Here is a table of points, one per row:
[ 13  -3 -27  46  22  -8 -68  53 -18  31  -1  -9  -9  70  15  11 -15  59 -11 -12 -36  27  41  40
  51 -24  17 -13  -6 -26   3 -20  25  -2 -24  -8  13 -25  25   8 -64  19  29  21  77  34  14  14]
[ 19  25   0  14  -7  -2  -5  44  -2 -48 -28   0 -22   2   5 -48 -16  -1 -21   7 -23  45 -49  31
  37 -38   9 -73  87  33  47  14 -50   1  25  -6   8  22 -35 -23  -1 -19 -30 -11  -3 -52   3 -15]
[  19    9   11   57    0    2  -59  -23   11    6   28    8   -2  -44  -33  -65  -12  -24   27
  -45  -15  -55  -17   -5  -14   -8    9  -38  -14  -25    8  -25    8   -1  -38   17    3   -7
   16  -54   13   23   39   28    7  -32 -105  -11]
[-14  57 -25  29  21   1  19 -24 -10  30   1  94  16 -43  -7  26  -1  -4 -25  20 -30  26  12 -41
   4 -17 -38   4  -3  94  -4 -48 -35  35 -31  38   9   0 -26   4 -22 -25  -6  28   7  39  -3 -15]
[ 23 -33  10  40  49   9  37 -57 -26 -53   2  15  -5  14 -26  24 -50  -9 -35  37  37 -51   7 -40
  86  26 -41  16  50 -60  -4  -2  -9  10  33  12 -22 -50 -19  -5  -1  -5  22  10   5  28 -21  30]
[  2 -37 -20 -39 -15  -9  37  35   5  47 -43 -10  -8   1  26 -42  13 -77  50  48 -18 -20  32 -28
  13 -26 -47  42  41   6 -17  35  31  16  27  23   3 -21  18  -3 -14   8  22  48  24 -33  -2 -69]
[ -6   9 -55 -22   7 -57   9   7  -3  -7  -5  20  19  49  21 -15  35 -45 -45   6  -7   6   6 -37
   2 -10  33 -17 -14 -45  52  -6  19  10 -20  90 -37  66  65  -1  -7  28 -22 -25 -31   1 -35  37]
[ 16  -9  23 -37  -3  -4   4 -15  66  45 -26   7 -75   8  36 -13   1  11 -26  27 -38 -72 -18  35
  -4 -40  11 -40  41  -2 -15 -14 -18 -32 -32 -15   8  23  25  13  37   0  67   8 -30  71  35  44]
[ 29  33 -18 -23 -26  44 -33 -16 -32 -20   0  59  59 -24  18  17  17   8  43  36  23 -20 -47  16
  44 -10  -6 -17 -12 -69 -24   9  36  31 -54 -18  46  43 -19  50   3  11  12 -33 -13 -26  28 -22]
[-14  -5  -9 -25  13  50 -44  60  68  -5  63  32 -25 -28 -33   3  24 -23   9  -7  46  12  51   6
 -23 -29 -28  19  -2 -42  38  -9 -34  -4  15  46 -19 -13  -5   6  73  -7 -31  -9  33   6  44 -11]
[ 19 -22  26  13 -22  41  56 -35 -17 -17 -46 -17  -6  25 -25  15  38  55  55   2 -44  -3  -7 -14
 -14 -30 -23 -41 -81  -5  36 -10 -22 -16 -26  41 -70 -46  18 -12  26  13  -6   0   4 -29  38  -1]
[ -2 -15  -5 -20  59  17  21  29 -20 -47  -5 -24  55  43  -9 -45  14  31 -17   7  36   3 -36 -18
 -63  35 -12 -12  39  40 -62   6   4   6 -51 -23 -10  25  20  -8  41  31   9  19  61  41  -2 -10]
[-12  -3   2  35 -20 -22  52 -10  16  26  25 -31 -48  -4  19  15 -49  -3  71   9  39  37 -35   6
  -4 -17  24  24  22 -39 -70 -34 -15 -13 -66  20 -37  40 -35  -9 -23 -24 -45  -6  33 -10  12 -11]
[-24  47  26 -15  -2 -59 -18  -1 -57  25  52 -71   3  16 -19  38   5  11 -21  58  -7 -53   1 -19
 -17 -25 -25   6 -22   2  55  22  22 -11 -19 -18  27  18 -46 -19  55 -29 -21  52  14 -13   2 -14]
[-36  -5 -17  39  28  13  28   4  28  21  -5  18 -76 -37   3  19  29  70  17  32  20   4 -15 -27
   8  20 -13   5  16  26   4  20  51  21   8 -18  71  -1  56  -4  14  18 -39 -22   2 -58 -38  55]
[ -7  10  21   4 -18 -23  23  47 -22  48   2  53 -22  67 -71 -16  -1 -44 -12 -22  12  10 -32  75
  22  26 -76  15 -46  17 -33  -9   2 -55   7 -15   1 -18 -25   0   1  43 -22 -13 -37  13 -17   7]
[ 48   8  66 -14  11  14 -11  30  18 -39  52 -28  16  13 -23  21 -21  -9  31   9 -70  -9 -12 -22
  -4   5  -4  64  18  37  -3 -86  38  41  17 -19  -8  20  64   9 -21 -25 -23 -21 -36 -17   8  12]
[ 27 -15  11  -8  -8 -42  40 -16 -33  29  -9   8   0 -32 -27 -30  27 -30  14 -63 -48  48  46 -54
 -11  59  13 -21  34 -49  17 -21  -1  -9 -27 -53  49  -6 -38  23  26  -1 -10   9  18  -6  49  37]
[-33 -93 -34  20 -32   1 -10 -53  -4 -21  10  17   1  -6  22 -16 -24 -22  -4   5 -26  42  -4  18
  -8 -15 -51  24 -31  27  54  14   1  19  10 -63 -28  79   4  -2  37 -13  23 -40  32  34  -9   0]
[ 39  23 -66  -3  42  18  22 -37  -9 -41 -15  16  -9  12  37 -23 -12 -41   2   0  -6   6  32  57
  -3 -31  71  23 -29  -3   1 -18  30 -14   8 -43  13 -52   9 -39  51  -6 -68  47 -36  35  10  -6]
[ 30 -81  45  -7  -5  44  47  41 -32   6  21 -19  41 -40   8  41  26 -14   5  21  -6   1  19  62
 -27 -17  31  -8  21  18  30  15  20  -7  -9  54  35  -8 -51   6 -39  -8  -2   0  -6  26 -67  30]
[  5  13  32  15  68 -67  -8 -57  37 -63  25 -15  -7   2  -2  -9  33  -4  34 -50 -14  -8  31  27
   6  -5  -3 -14 -10  34 -33  70  21   1  14  46  40  13 -22  26 -17 -21   2 -57   7   9  24 -51]
[-31  -5 -55 -47  -6 -25  17  62  13 -58  21  11   6 -23 -28 -41  -7  74 -13  22 -18 -24  13  -1
  54  58  25  15 -20   7 -22  14  26 -48 -30  -9 -58 -18 -21   8 -18 -74  30  -6 -27  -4 -22   5]
[ 65  21  -7   9 -38 -30 -31  30   5  20 -54 -35 -43 -21 -10  34  41 -32 -23 -14  22  18 -14 -21
   9  18   4 -26 -34  22 -53  21  33  70  27  -2 -33 -11  -3  -5  42 -36  -6 -31  19  40 -23  14]
[-48   6  48 -38  61  26  17  31  19  25 -23   7  18  15  75  20 -57 -20 -27 -18 -22 -37  21 -34
 -15  22  -4 -56 -25 -35   1 -10  18  19   4 -41 -42 -19 -51  -8 -10  23 -31 -64   7 -10 -21 -34]
[-27 -20 -27 -38  -1 -10  33  36 -45 -12  37  36   9  -3 -20  67 -36   1  17 -74  33 -20 -14  -9
  -6 -33   4 -63  25  -3 -15  30 -15  -5  33 -39  15  -5  95 -15 -32 -28  20  32 -19  23   2 -29]
[ 12  66 -26  24 -37 100  -1 -20  -8  24  42 -21 -15  48   9   9 -15  -7  33  20 -19  30  39 -17
 -29  68  15 -24   2  -3 -19  43 -20 -24  44  21  19  51  -4  -2  -9 -32  31   3 -21  16 -29  -3]
[ 40 -39  22  17   2  -5 -16 -20  12  59  16  16  26  -8 -25 -33  21  52 -35  36  25 -19  22   6
  -1  43  14 -14   8   0 -13  58 -12  37  11 -27 -44  35  20 -32 -59  32 -57  31 -46  -2  48 -41]
[-30 -33 -53  -4  54  -3 -35  -4 -43  41   4 -59  15 -21 -58  -4 -13 -43  38  47 -14 -27 -40  -6
 -14  -5  47 -10 -27   3   3 -29 -58   8  50  13  30 -22  -7  17 -25   3  12 -61   0   1  45  24]
[ 16  -8   7  -6 -54  16 -36  -3  -7 -16  29   3 -28  -5  31  -1  10 -32 -22 -19 -21 -12 -46 -74
   5   4  10  58 -21  30  41  49 -38 -42 -55   3  33 -72  21  -3 -28  11 -33 -31  23  31   6 -23]
[-40   3  40   6 -43  -7  16 -16  -1 -33 -22  54 -24  17 -31  -9  -5 -17 -55  36  15  19  -8  38
 -45   3  88  32 -17 -16  -9   4  15  50   5   2  11 -20  12 -38  -4 -12  66 -10  39 -41  31 -22]
[  10   -9   12   27  -22   -8  -20    9   -4   -7   15    3   25   22    0   24    4   -3   -7
   -4   23   19   50  -56    2 -109   28   22   -4   39  -61   22  -14  -36   14  -48  -29   10
  -44   13   22   44   29  -23  -43  -62   -9   48]
[ -3  17  41  13  -4  26  23 -19   0   6 -43 -12  43 -26  62 -25  37 -15 -58 -24  42 -15   1   8
  19   3 -10   2 -56   2 -32 -34 -15 -66  52   4  25  37  53  15 -19 -63 -19  14  40 -46  29  38]
[-19  59 -23  30  -7  -7  21 -23  12  14  53  -3   9  -2  50  -6  86  -8  12 -27  33 -20 -41  36
 -17  11  15  -2  56  11  39 -31  36   2  45 -32 -76 -47 -25  28 -29  42  38   4  14   3  13  20]
[-10  38 -10  32 -74 -65  21   9  18  -4 -23 -17  85 -24  23  -7 -61  51   4  11  17 -31  60  51
 -16  32 -30   3  26  10  -5  -1 -44   5   6  11  28 -29  48   4  41  27 -15 -48  -2   7  -2   6]
[-43  -7 -16   3  -1  35 -16   9 -60  -9  -7 -39 -28 -59   9  -8 -14  44 -56 -68 -43   3 -21  17
 -14 -21 -51  54  15 -40 -33  -5  20  -1  27  55  -4  18 -27 -18  17  36  15   5 -53  18  41 -28]
[-17  24   3  -8  19  11 -34 -35  83  21 -37 -50  55 -36 -44  16 -20 -30 -16   5   4  99 -33  -1
 -16 -20 -25  -5   3 -36  18  42  26 -37 -33  -2 -15 -54  29 -10  -8 -16  15  29 -34  15   1  23]
[-21 -11  -2  -7   7  35 -41  -9 -13  -1 -70 -19 -17  29 -22  32 -15 -27  10 -62  44 -47  27  21
   3  50   8  50  31  41  42   5 -23  18 -67   6 -17  28 -15  23 -17 -15 -12  19 -16 -52  14  10]
[ 12 -21  -1 -59   4 -14  -9 -22   5   3  47 -39 -36   6  32 -17  -9  22 -26   4  37  63  15  18
  12  15 -24 -29 -51  25   8 -46 -51  69 -18  -2  33 -27 -15  41  -4   3  44  30 -36 -36 -29 -27]
[  0 -15 -14  32 -25 -24 -20  28  74 -65 -54   4  -9  20  -3  44  -1  17  21  17   2 -12 -14 -35
 -42  21 -14   4 -30 -26  16 -30  -3 -17  50 -20  47  40 -60  19 -56  22 -14  61  -5  16 -11 -10]
[ -8  19  61 -87   1 -13 -30 -48 -22  37 -32  37  14   8  15  -1  -9  78  60 -13  15  37 -21  -9
  31  11  47  44  22  -5  12  -3  -5 -29  70  20 -19   4  -7  -3  29  23 -10  11  25  22 -51   1]
There is one direction along which these points spread out most. Where along it does each point below lie, from 0 to 99? 50 is the average, and the first point above lies past it. One standard deviation of the points above along it is 16.
[-19  59 -23  30  -7  -7  21 -23  12  14  53  -3   9  -2  50  -6  86  -8  12 -27  33 -20 -41  36
 -17  11  15  -2  56  11  39 -31  36   2  45 -32 -76 -47 -25  28 -29  42  38   4  14   3  13  20] --> 63
[ 65  21  -7   9 -38 -30 -31  30   5  20 -54 -35 -43 -21 -10  34  41 -32 -23 -14  22  18 -14 -21
   9  18   4 -26 -34  22 -53  21  33  70  27  -2 -33 -11  -3  -5  42 -36  -6 -31  19  40 -23  14] --> 41
[ 19  25   0  14  -7  -2  -5  44  -2 -48 -28   0 -22   2   5 -48 -16  -1 -21   7 -23  45 -49  31
  37 -38   9 -73  87  33  47  14 -50   1  25  -6   8  22 -35 -23  -1 -19 -30 -11  -3 -52   3 -15] --> 53
[ 40 -39  22  17   2  -5 -16 -20  12  59  16  16  26  -8 -25 -33  21  52 -35  36  25 -19  22   6
  -1  43  14 -14   8   0 -13  58 -12  37  11 -27 -44  35  20 -32 -59  32 -57  31 -46  -2  48 -41] --> 74
[-33 -93 -34  20 -32   1 -10 -53  -4 -21  10  17   1  -6  22 -16 -24 -22  -4   5 -26  42  -4  18
  -8 -15 -51  24 -31  27  54  14   1  19  10 -63 -28  79   4  -2  37 -13  23 -40  32  34  -9   0] --> 35
[  10   -9   12   27  -22   -8  -20    9   -4   -7   15    3   25   22    0   24    4   -3   -7
   -4   23   19   50  -56    2 -109   28   22   -4   39  -61   22  -14  -36   14  -48  -29   10
  -44   13   22   44   29  -23  -43  -62   -9   48] --> 43
[ 12  66 -26  24 -37 100  -1 -20  -8  24  42 -21 -15  48   9   9 -15  -7  33  20 -19  30  39 -17
 -29  68  15 -24   2  -3 -19  43 -20 -24  44  21  19  51  -4  -2  -9 -32  31   3 -21  16 -29  -3] --> 49
[-14  -5  -9 -25  13  50 -44  60  68  -5  63  32 -25 -28 -33   3  24 -23   9  -7  46  12  51   6
 -23 -29 -28  19  -2 -42  38  -9 -34  -4  15  46 -19 -13  -5   6  73  -7 -31  -9  33   6  44 -11] --> 19
[ -2 -15  -5 -20  59  17  21  29 -20 -47  -5 -24  55  43  -9 -45  14  31 -17   7  36   3 -36 -18
 -63  35 -12 -12  39  40 -62   6   4   6 -51 -23 -10  25  20  -8  41  31   9  19  61  41  -2 -10] --> 78
[-17  24   3  -8  19  11 -34 -35  83  21 -37 -50  55 -36 -44  16 -20 -30 -16   5   4  99 -33  -1
 -16 -20 -25  -5   3 -36  18  42  26 -37 -33  -2 -15 -54  29 -10  -8 -16  15  29 -34  15   1  23] --> 27
[-40   3  40   6 -43  -7  16 -16  -1 -33 -22  54 -24  17 -31  -9  -5 -17 -55  36  15  19  -8  38
 -45   3  88  32 -17 -16  -9   4  15  50   5   2  11 -20  12 -38  -4 -12  66 -10  39 -41  31 -22] --> 54
[-27 -20 -27 -38  -1 -10  33  36 -45 -12  37  36   9  -3 -20  67 -36   1  17 -74  33 -20 -14  -9
  -6 -33   4 -63  25  -3 -15  30 -15  -5  33 -39  15  -5  95 -15 -32 -28  20  32 -19  23   2 -29] --> 74
[ 27 -15  11  -8  -8 -42  40 -16 -33  29  -9   8   0 -32 -27 -30  27 -30  14 -63 -48  48  46 -54
 -11  59  13 -21  34 -49  17 -21  -1  -9 -27 -53  49  -6 -38  23  26  -1 -10   9  18  -6  49  37] --> 36
[-31  -5 -55 -47  -6 -25  17  62  13 -58  21  11   6 -23 -28 -41  -7  74 -13  22 -18 -24  13  -1
  54  58  25  15 -20   7 -22  14  26 -48 -30  -9 -58 -18 -21   8 -18 -74  30  -6 -27  -4 -22   5] --> 84
